In the data rows, zero lies at 4.5, halfway between 4 and 5.
Some points, one per row:
2:2:7:0:6:2:6:7
0:9:4:4:9:9:0:0
6:3:4:6:3:5:4:7
4:5:4:5:3:5:5:3
4:5:5:5:5:3:4:6
4:5:6:5:6:4:6:6
5:4:5:4:4:5:5:6
2:0:7:0:2:1:3:3
4:4:4:5:4:4:4:5
6:5:5:6:5:5:7:4
6:5:5:4:8:5:6:7
5:7:4:6:4:6:2:4
4:5:3:5:3:5:5:5
4:6:3:6:6:5:5:5
4:4:3:7:7:4:5:6
4:5:4:5:4:5:4:4
5:5:4:4:5:5:3:5
5:4:5:5:3:4:5:5
5:5:4:5:6:5:5:5
4:3:3:6:3:2:4:2
4:2:4:2:5:3:2:5
6:4:6:3:5:5:4:4
2:0:8:0:0:8:2:8
4:5:4:2:4:5:5:7
9:9:2:5:5:9:0:5
Here are 10 more points, each followed by its number:
4:4:5:4:3:5:4:4 0
5:4:4:4:4:5:4:5 1
4:3:4:4:3:4:4:4 2
5:5:3:4:5:4:6:7 3
6:3:4:6:3:3:5:3 4
3:3:5:5:5:3:6:3 5
5:7:3:6:6:4:6:5 6
5:8:3:8:5:4:6:1 7
4:5:5:6:4:4:3:4 8
4:6:4:8:4:5:5:3 9
Which of these numbered points is nearest to each point below by angle, seen from the average point of the first points? Its number follows each.
4:4:5:4:5:4:6:3 > 5
5:4:4:5:4:4:5:5 > 4
4:4:4:5:4:5:6:9 > 3
2:9:3:7:9:5:4:0 > 7
4:4:4:4:4:4:4:4 > 2
7:6:4:9:4:5:5:4 > 9
4:4:5:5:3:5:3:4 > 0
4:2:5:3:3:2:4:4 > 2
5:3:6:4:2:4:6:3 > 0
4:4:5:3:4:4:4:7 > 3
6:5:4:4:3:5:4:5 > 1
5:4:4:5:4:5:5:4 > 4
6:4:5:2:4:6:5:5 > 1
5:4:4:6:4:3:7:4 > 4
2:2:3:3:1:3:6:1 > 2
5:5:5:6:5:5:4:5 > 9
5:4:4:3:2:2:4:4 > 2
6:3:5:4:5:4:4:5 > 4
2:3:4:7:7:3:5:4 > 5
3:6:4:6:5:6:3:4 > 9
